In the rows, zero is written as 128.
which system made each run
trace 1, G (11 x 20)
[[ 87 148 140  89 128 148 136 146 135 149 148 130 150 118 133 106 135 115
   80 121]
 [144 124 148 132 144 129 165 150 136 127 174 113 115 124 161 129  93 106
   91 131]
 [142 129  82 154 122 132 159 154 114 153 136 145 137 139 160 131 115 132
  116 144]
 [ 92 143 120 159 142 132 126 151 124 156 119 147 110 135 126 115 106 129
  132  99]
 [128 134 122 127 166 141 153 141 143 124 145 154 122 142  97 119  97 129
  163 128]
 [153 132 118 103 145 122 130 151 111 122 113 167 108 121 127 126 133 146
  149 117]
 [144 109 140 156 134 107 105 126 116 117 103 134 110 116 122 139 124 127
  170 112]
 [126 124 119 120 122 138 110 107 131 130 112 142 141 138 113 146 143 134
  172 148]
 [116 119 155  92 119 128 101 112 104 122 119 128 121 108 107 129 143 135
  126 113]
 [145 116 145 117 129 115 126 101 124 106 128  98 138 109 126 134 134 103
  134 142]
 [128 122 119 109  97 127 122 104 115 134 124 126 144 128 161 134 153 127
  112 143]]
trace 2, S (11 x 20)
[[112  50 155 124 193  99 152 123 116  93 164 136 179 110  57 119 108 107
  194  91]
 [159 207 149  51 120 141  99  99 133  96  65 176 115  75 146 108 151 133
  147 152]
 [149  70 154 153  71 121  97  87 113 185 165 149  90 154 142 154 160  91
  118  90]
 [111 111  60  79 142 146 162 111  85 130 105  70 144 136  70 150 144 121
  164 147]
 [ 68 157 168 135  88 133 112  64 121 110  87 133 129 134 151  70 137 156
   95 124]
 [152  91 146 138 119 136 171 104 156 131 168 113 161 106  89 124 140  44
  112  99]
 [153 202  78  89 105 157 160 111 128 140  99 102 101 128 135 135 127 135
   94 176]
 [ 98 103 115 196  94 117 138 108 146 160 150 121 134 176 147 107 137 145
   78 102]
 [125 137  94 135 183 133 179 170 169 106 124  84 153 116  76 115 112 109
  132 127]
 [146 189 152 143 112 144 124 129 176  98 125 151 109 140 164 100 113 179
   88 160]
 [167  79 116 170 126 113 138 187 157 144 171 143 146 131 112 148 144 122
  109  95]]
trace 3, F (11 x 20)
[[161  90 133 111 123 101  95 134 127 111 104 158 120 130 171 127 178 145
  133 123]
 [121 107 124 157 109 159 104 148 121 149  97 130  90 149 123 148 147 102
  164 121]
 [117 124 123 101 139 150 123 116 127 124 134 106 129 139  68 153 121 128
  156 141]
 [122 126 138  84 111 123 134  88 115 118 119 109 144 106 117 111 162 115
   98 122]
 [162 108 121 146 106 124 141 108 141 129 133 104 123 133 164 141 146  91
  116 142]
 [139 135  83 129 102 153 143 135 118 140 127 130 131 153 133 144 129 146
  133 162]
 [102 156 116 141 114 146 159 115 111 143 120 123 133 122  99 108 106 120
  111 114]
 [141 149 133 138 148 103 142 115 162 114 149 116 151 119 130 124 102 134
  110 137]
 [130 137 122 121 121 120 132 137 134 132 139 155 130 136 163 109 139 158
   95 129]
 [127 121 127 174 134 126 132 158 123 139 130 137 107 129 127 128 111 127
  124 102]
 [117 140 133 135 151 120 106 149 138 108 135 135 134 127 106 132 106 174
  146 139]]
trace 4, E (11 x 20)
[[174 118 151 131 110 158  86 210  69 139  92 133  83  67 112 192 136  80
  178 103]
 [ 96 100 210 115  67 160  56 122  49 109 126 138 154  81 133 166 127 130
  163 143]
 [113 117 101  79  68 147 129 112  25 179  93 146 160  72 129 140 169  74
  136  99]
 [ 91 139 136  91 112 151 129  82  42 142 107  42 107  97 149 159  96  61
  140 157]
 [ 97 123 113  91  89 139 180  26  47 111 110 132 179 130 165  96 124 128
  143 169]
 [120 191  50 112 144 107 195  41 109 171  96 100 119 123 125 106  99  74
  150 129]
 [ 92 143 127 107 171 103 153  19 151 125 167  79 124 183 141 115  72 136
  148 180]
 [140 133  57 100 172  75 184  47 169 127 112 164 134 182 133  65 151 167
  139 124]
 [155 147 101 161 200  86 149  85 224 131 124  89  53 171  97 115 104 111
  145 116]
 [161  93 147 152 148  98 105  83 236  86 167 155 129 204 112 119 150 202
  133 153]
 [180 128  90 153 139  78 105 151 219 141 106 155  95 148  79 107 202 160
   88  65]]
trace 5, E (11 x 20)
[[138  90 126  47 182 100 112  83 106  90  76  50 108 104 149 139 169  91
  165 157]
 [152 110 157 137  83 126 152  11 120  99  73 137 107 139 177  79 170  85
  140 131]
 [161 155  68 177  64 115 148  31 133 176 123  89 101 166  94 147 131 112
  131 136]
 [ 93 138 106 120 134  74 111  54 164 122 143  47 153 162  86 124 135 188
   89 143]
 [134 100  90 112 162  86 186 103 200 105 122  93 161 149 131  69 188 122
   65 104]
 [177 152 121 175 138 131 158 138 224 106 133  84  83 169 165 121 132 117
   70 155]
 [136 140 141 207  97 115 122 147 193 109 159 156 135 173 115 107 116 210
   71 126]
 [133 134  97 172 145 112 122 224 197 146 159 130 156 126  72 133 140 157
   88  88]
 [122 116 179 126 164 145  88 243 185  97 166 112 132 119 136 144 132 154
   81 137]
 [152 103 165 149 103 165 124 242 119 113 134 200 135 106 164 116 147 145
   91 103]
 [141 144 149 176 102 175  97 248  87 147 135 148 115  75 121 179  94 112
  139 110]]
trace 6, S (11 x 20)
[[ 90 183 153 147 106 148  98 122 139 113  83  82  98 121 126 117 117 152
   91 142]
 [141  75 157 155 106 139 150 127 155 108 191 113 177 141 127 138 125 115
   98 142]
 [149 166  90 109 130 136 151 189 110 122 103  98 137  87 135 132 132 122
   90 137]
 [124 138 146 191 118 116 113 134 132 132 146 114 105 147 171 140  78 149
  108 144]
 [119 104 100 128 160 137 142 187 140 130 158 141 190 123 129 139 120 124
  144 140]
 [116 168 151 111 164 120 106 172 121 125 120 137  85 110 151 118  95 150
  112 118]
 [155  89 145 150 139 104 121 129 128 121 170 171 139 141 155 150 107 139
  163 134]
 [125 132 100  96 152 126 110 172 106 144  96 160 131 106 130 138 141 123
  170 116]
 [110 120 172 127 140 112  85 102 107 134 134 144  79 138 135 132 105 145
  155 114]
 [134  85 125  87 131 127 130 105 109 127 139 162 175 120 118 129 154 115
  169 130]
 [118 144 139  94 117 131 110 106  95 145  89 131  89 103 132 118 146 107
  130 102]]
trace 7, U (11 x 20)
[[138  49 173 127 168  94 108 115  98  95 133 166 115 126 125 130 120 131
  204 106]
 [164 112  91 101 134 160 117 158 121 147  96 191 110 132 103 154 167 107
  208 117]
 [130 156 129 111 144 117  90  78 107 145  80 106  70 108 103 152 119  92
  201 123]
 [159  86  88  66 116 116 129  71  97 124 104  98 131 137 120 149 182 118
  156 149]
 [158 157  82 113  97 142 147  99 121 139  50 107 107 111 162 118 178  71
  121 133]
 [132 142 114 147  76 134 155  33 111 129 118  82 127 141 152 128 119  96
  124 167]
 [130 162  62  98  79 143 174  92 133 154 130 124 166 146 139 117 151 139
   78 158]
 [105 179 117 160 116 103 161  83 161 143 121  96 139 123 150  91 116 107
   62 119]
 [118 105 131 149 120 126 172  95 170 114 185 126 165 180 149  97 117 158
   76 152]
 [116 165 120 155 111 135 141 159 178 139 145 176 132 154 122  87 128 172
   68 105]
 [105 128 168 194 152 104 115 136 184 109 171 120 127 147  84 117  83 163
  108 107]]
trace 8, L (11 x 20)
[[167 175 176 105 122 122 110 104 162 132 173 125  71 125 136 134 101 136
   77 138]
 [113  50 142 158  96 113  99 152 100 130 153 141 142 153 139 139 166 178
  102 103]
 [120 136  75 148 166 117 114 166 158 109  71  79 128 134 114 135 142 141
  154 148]
 [119 156 183 103 106 193 128 119 142  91 133 145 129 126 117 118 113 124
  133 167]
 [172 114 121 134  89 125 126 160 115 150 160 144 165  90  95 164 143 120
  108 103]
 [126 148 132 134 163  96 105 161 125 121 127  88  95 118 180 143  91 146
  107 150]
 [ 82  81 147 110 119 162 124 150  98 116 134 166 165 145 155 113 143 141
  151 140]
 [140 153  85 126 157 127 154 162 127 137 110 125 150  93  82 135 117  92
  155 109]
 [143 162 172 104 138 124 138  95 109 115 154 143 105 112 167 120  73 123
  127 156]
 [121  70 121 115 116 111 118 138  87 164 141 176 156 122 139 124 167 124
  129  84]
 [113 143  89 146 188  96 140 129 136 136  97  86  94 128 126 123  98 105
  157 121]]
trace 9, T (11 x 20)
[[143 120  69 127  98 130 121 143 100 143 137 105 187 113  62 189 135 147
  157 153]
 [102 183 133  64 138 125 118 102 135 136  90 114 140  86 182 105 143  96
  102 141]
 [132  51 143 146  92 151 165 117 103 148 178 131 154 145 156 135 136  75
  112 119]
 [165 149  44 135 144 120 164 158 117 137  90 119 122 128 153 138 121 133
  142 154]
 [ 85 163 143 137 106 118 134  63 102 146 131 150 131 129 150  92  95 143
  106 116]
 [142  92  91 141 153 107 147 117 162 141 152 157 175 140  97 128 142 113
  167 111]
 [136 147 121 111 169 109 140 121 147 116  98 132  76 140 164  88 134 131
  116 118]
 [126  88 157 172  94 132 124 108 112 118 147 152 117 155 104 121 125 160
  126 107]
 [140 151 101 136 149 121 103 147 172 121  98 134 127 126  87 134 143 147
  161 129]
 [104 140 180 104 127 144 110  96 148 117 135 125  99 135 121 111 130 135
   99 124]
 [153  80 132 134 116 137 125 159 138 117 151 114 140 134  87 150 155 131
  115 118]]
trace 10, G (11 x 20)
[[ 92 119 107  99 176 101 124 148  97 173 163 131 105 147 145 128  99 158
  125 108]
 [115  87 111 144 169 135 179 150  98 102 109 125 129 137 132 107 114 109
  167 118]
 [144 166 124 134 119 157 144 111 128 122  85 181 104 132 149 103 123 118
  164 140]
 [152 133 139 130 114 102 110  86 112 148 138 158  97 127  91 134 117 139
  153  97]
 [130 118  90 102 164  96 120 109 134 132 110 103 125 128  96 139 142 129
  163 124]
 [109  96 144  96 137 122 116 106 122  99  97 123 120 143 151 108 162 148
  133 138]
 [147 104 155 137  89 148 138 103 124 102 110 115 128 119 105 123 159 106
  119 121]
 [140 167 120 121 101 126 113  93 153 133 123 100 131 126 125 142 139 132
  104 151]
 [110 105 134 120 119 101 117 112 132 134 155 108 145 137 127 123 142 155
   83 119]
 [116 105 121 130 136 138 149 157 153 119 128  87 146 128 131 121 150 104
   94 128]
 [127 148 135 138 108 150 141 149 151 123 136 126 121 142 161 122 122 144
   88 156]]
trace 11, U (11 x 20)
[[129 120 131 102 116 181 152 121  76 107  91 141  85 151 175 117 131 128
  153 163]
 [141 154 112 150  78 136 150 100  74 133  99 138 149  84  78 132 121 115
  144 114]
 [145 161 100 105 145  97 127  91 162 148 140 107 168 106 147 154 114  97
  143 162]
 [104 113 120  85 113 119 130  86 115 163 129 136 118 149 188 104 167 121
   87 120]
 [132 114  97 173 123 138 199 121 122 128 118 107 113 156 125  99 124 102
  107 108]
 [133 173 124 140 132 130 148  86 156 102 132 156 154 142 136 104  96 166
  139 174]
 [119 142 126 128  99 110 111 101 159 154 145 159 155 129  99 111 157 145
   94  91]
 [134 122 122 150 170 109 135 136 192 134 156  91 104 162 121 127 119 118
  105 123]
 [111 111 149 124 129 136 115 130 137  96 130 148 108 167 141 105 143 197
  109 140]
 [137 128 139 180  98 141 123 168 143 114 113 134 134 113  66 125 145 138
  113  92]
 [134 146 161 132 154 134  91 151 175 103 156 103 133 127 116 162  97 141
  143 169]]
trace 12, L (11 x 20)
[[ 42  82 162 125 144 134 100  48 145 139 139 117 132 177  89 109 142 116
  173 108]
 [169 101  85  85 131 124 178  76 152 124 135  82 114 149  42 125 173 113
  120 113]
 [182 127 160 152  70 141 145  80 123 105  96  80  53 137 149 122 150 108
   82 131]
 [120  92 115 180  48 139  78 107 144 169 115 118 147 161 157 158 186 118
  115 138]
 [ 83 167  86 133 123 145 113 136 184 156 115  61 132 159 104 134 144 141
   79 152]
 [120 136 146 135  84 173 168 127 158  84 149 105 163 146 124  99 131 162
   55 165]
 [185 142 101 162  81 146 143 190 167 121 127 149 167 107 143 132 163 141
   79 138]
 [121 192 144 181 129 142  99 195 170 128 135 145 122 125 166 139  85 162
  106 157]
 [ 97 136 145 131 129 139 104 186 133 112 165 186 193 127 116 130 105 201
  131 147]
 [146 151 127 117 184 111 135 214 140  92 127 149 160  78  90 121 107 161
  133 114]
 [163 124 190 125 166 126 122 174 110  75 150 171 119  93 150 136  74 138
  171 146]]
trace 13, F (11 x 20)
[[129 195 149 175 116  78  89  73 139 136  99 195 143  92 135 107  93 146
  175 111]
 [ 90 142 123 116 179 116  81 138 214 180 154 158 149 151 147 132 142 117
  147 121]
 [ 99  82 115  78 198 122 149 164 123 136 131 122  83 163 135 100 152 140
  122  98]
 [162  97 143 151 141 105 132 113 112  81  82 129  82 123  96 106 140 141
  162 100]
 [149 150 139 132  95 137  74  94 174 119  97 142 121 135  99 146 163 143
  155 142]
 [105 110 120 101 103 151 107 116 150 166 146 100 116 158 102 143 173 115
  100 114]
 [134  80 108 123 128 121 155 133 111 114 135  62 123 137 108 139 146 124
   99 124]
 [150 122 125 145  79 145 152 116 109  87 105 107 142 126 128 124 143 145
  106 156]
 [139 160 136 161  69 161 137 129 137 139 141 131 145 121 116 140 126 114
   98 139]
 [123 149 115 129 124 130 132 148 124 150 173 108 144 125 128 145  94 140
   91 148]
 [106 114 130 136 126 113 152 147  94 118 141 130 160 115 149 109 111 150
   98 122]]
trace 14, T (11 x 20)
[[181 139 102 153 115  92 172 159  60 135 140 158 129  88 161 119  86 150
   96 111]
 [105 152 120 187 140  73  87 111 113 164 124 170 157 113 169 138  80 135
  179 115]
 [ 82 116 117  87 199 124 136 119 146 143 153 183 147 164 146 107 110 137
  182 134]
 [132  88 131  94 171 119 164 127  83 124 125 156  82 132 102  92 134 122
  150  72]
 [177 108 144 143 113 104 101  93  97 103  95 151  91 118 122 139 135 153
  182 120]
 [126 144 129 106  96 150  75 114 146 155 114 187 115 157 124 138 166 159
  154 135]
 [102 111 116 100 125 156 112 104 140 160 112 100  89 161  85 135 167 102
  140 111]
 [152 108 119  94 103 147 144  87 131  89 104  88 122 142 108 128 175 134
  109 158]
 [151 141 122 140  55 157 129 127 139 132 101 133 132 116 120 121 179 115
   78 123]
 [134 150 108 176  97 142 128 112 174 147 121  80 130 141 130 154 129  97
  109 154]
 [117 146 106 123 127 139 159 130 167 116 154  97 156 157 137 114 129 153
   65 161]]

runs to name
trace 15 (2 x 20)
[[122 102 168 147 112 135 124 129 141 118 167 121 158 116  40 144 118 119
  131 104]
 [157 130 114  70 122 114  99 148 144 133 137 128 162 104 154 154 171 144
  100 153]]
  E
trace 16 (2 x 20)
[[108 104 144 137  87 104 113 102 114 126 161 156 131 172 136  97 141 226
   67 115]
 [102 109  98 178 153 115 109 164 170 128  77 122 155 119  69 121 162 114
  165  79]]
  T
trace 17 (2 x 20)
[[128 163 162 127  96 132  90 107 167 139 175 102 105 154 144 145 114 164
   63 162]
 [127  87 105 137 115 113 152 173 117 133 172  97 182 117 102 137 139 143
   62 104]]
  G
trace 18 (2 x 20)
[[144 165  77 149  87  60 101  49 123 235 152 168 108 150 155 133 135 146
  104  84]
 [ 65 107  39 191 182  77 129 150 186 163 115  86 162 186 142 121 140 145
  137 118]]
  F
trace 19 (2 x 20)
[[ 82  97 108  70 155 182 142 166  73 196 165  96  49 174 136 156 121  93
  122 124]
 [123 127 114 109 159 112 171 141  29  77  72 112  98  92 121  93 102 163
  148 112]]
  U
trace 20 (2 x 20)
[[117  75 106 113 161  86 136 144  90 166 130  85  93 121 143 129 151  92
  105  67]
 [123 137 116 136 151 140 159  82 111  91  95 114 121 144 152 119  94 124
  189 182]]
  S
trace 21 (2 x 20)
[[153 126 139  93 186  40  75 175 188 147 186 135 130 111 130 137 144 176
   55  85]
 [189  67 100 133 193  88 120 171 148  78  97  96  81 154 197 153 150 143
  164 162]]
  S
trace 22 (2 x 20)
[[194 199 113 109  91 150 145  96 136 155 122 151 118  90 118 148 123  78
  129 142]
 [114 133 165 139  98 101  97 108 108 172 171 131 110 120 169 130 108 130
   72 104]]
  L
trace 23 (2 x 20)
[[118 154 117 155  82 117 117 119 106 138  84 129 153  95 165 114 147 128
   93 120]
 [108 114 130 157 119 142 154 110 145 138 162  90 171 137 132 139 108  84
  123 149]]
  U
trace 24 (2 x 20)
[[ 99 135 160  94 171 109 105 133  89 136 121 138  94  89 100 119 107 114
  149  78]
 [176  65 124 101 160 104 143 129  96 109 135 135 126 115 128 147 136 111
  174 123]]
  U
trace 25 (2 x 20)
[[117 201 133 195 125  97 140 137  97 127 132  38 128  66  94 151  32 124
   88 123]
 [106 151 118 138 136 121 108 123 207 132 177 128 223 146 213 146 111 142
  100 212]]
  S
trace 26 (2 x 20)
[[ 92  92 179  89 107 184 106 160  68 149 139 139 108 128 248 145 140  84
  121 164]
 [131 129 146 173  60 171 180 117  27 146 155 116 127 100 123 152  61  72
  127 130]]
  G
trace 27 (2 x 20)
[[141 138 136 155  81 108  87 122 110 121  93 131 144 100 176 141 149 136
  122 142]
 [ 97 111 152 154 102 133  99 110 136 152 152 121 160 130 106 144 130 112
  138 126]]
  G
trace 28 (2 x 20)
[[112  43 103 144 179  93 107 131 110 137  96 114  59 198 211 117 162 151
  160 120]
 [ 67 120  94 139 118 181 134  97 120 133  54 130 117 164  70 114 153 109
  213 124]]
  L
trace 29 (2 x 20)
[[145  40 141  36 188  83 162 118  68 139 184  84 110 105 172 137 137  69
  110 106]
 [172  98  87 134 138 137 181 154  53 131  71 182  89 132 233  97 140 100
  160 131]]
  U
trace 30 (2 x 20)
[[159 160 172 119  85 157  99 172 114 102  92 184 104  80 117 125 148 148
  123 111]
 [173 138 158 174 123  91  78 122 154 122 151 117 132  96 100 180  91 115
  166 134]]
  G
trace 31 (2 x 20)
[[159  90  74 177 160 112 159 152 221  95 124 166 196 173 132 108 162 149
  161 149]
 [138 168 136 143 145 168 107 227 172 116  82 153  63 118  75 119 137 150
  120  92]]
  S
trace 32 (2 x 20)
[[100  90 137 145 163 115 139 114  87 130 135 148 109 153 160 112  95 123
  174 120]
 [125 120  96 109 141 141 155 129 109 136 120 187 147 133  90 112 137 133
  178 111]]
  U
trace 33 (2 x 20)
[[119 212 188  90 110 182 138 147 143  57 124 142 169  72  97 101  90 152
   99 174]
 [158 134 177 133 112 126 115 173 141 169 211 128 147  66  87 170  98  64
   85  81]]
  T
trace 34 (2 x 20)
[[171  69 138 202 143  68 119  81 122  68  53 117  67 142 119 102 155 143
  188  90]
 [146 130  89 130  84 147  97  57 182 108  60 137 140 168  65 137 205 145
  190 156]]
  G
trace 35 (2 x 20)
[[148  94 133 181 154  21 112 116 101 103 135 112 151  98 172 126 102 168
  123 115]
 [122 124 114 143 156 143  96 173 162 128  86 142 163 111 180 154 140  72
  199 159]]
  S
trace 36 (2 x 20)
[[114 138 126 166 176 117 143 152 157  99  68  74 104 106 133 107 124  80
  144 109]
 [155 135 126 126 104 151 129  89 171 111 152 179 134 184 148 123 129 178
  140 183]]
  G
trace 37 (2 x 20)
[[118 163 104 132 158 125 145  70 174 128 126 131  98 186 148 108  98 157
  148 165]
 [137 141  93 112 124 111 158 101 162 152 125 187 129 153  90  83 161 152
  107  82]]
  F
trace 38 (2 x 20)
[[126 181 115 154 108 177 155 157 126 140 106  98 134 101 135 144 102  72
  119 151]
 [101 159 132 143 111 145 140 127 139 156 190 127 139 157 143 132  80 155
   79 151]]
  S
trace 39 (2 x 20)
[[109  78  83 171 125 145 160 145 133 152 100 130 146 150 101 115 166  83
  157  89]
 [112 202 144 117 135 164 140 115 144 101 112 111  97 124  61 112  87 148
  134 148]]
  S
trace 40 (2 x 20)
[[ 95 128 100  96 137  97  80 107 124 184 132 189 190 135 210 143 142 134
  170 148]
 [ 72  99  91 120 193 147 167 163 123 166 101 143 123 140 157  99 137  52
  170  94]]
  F
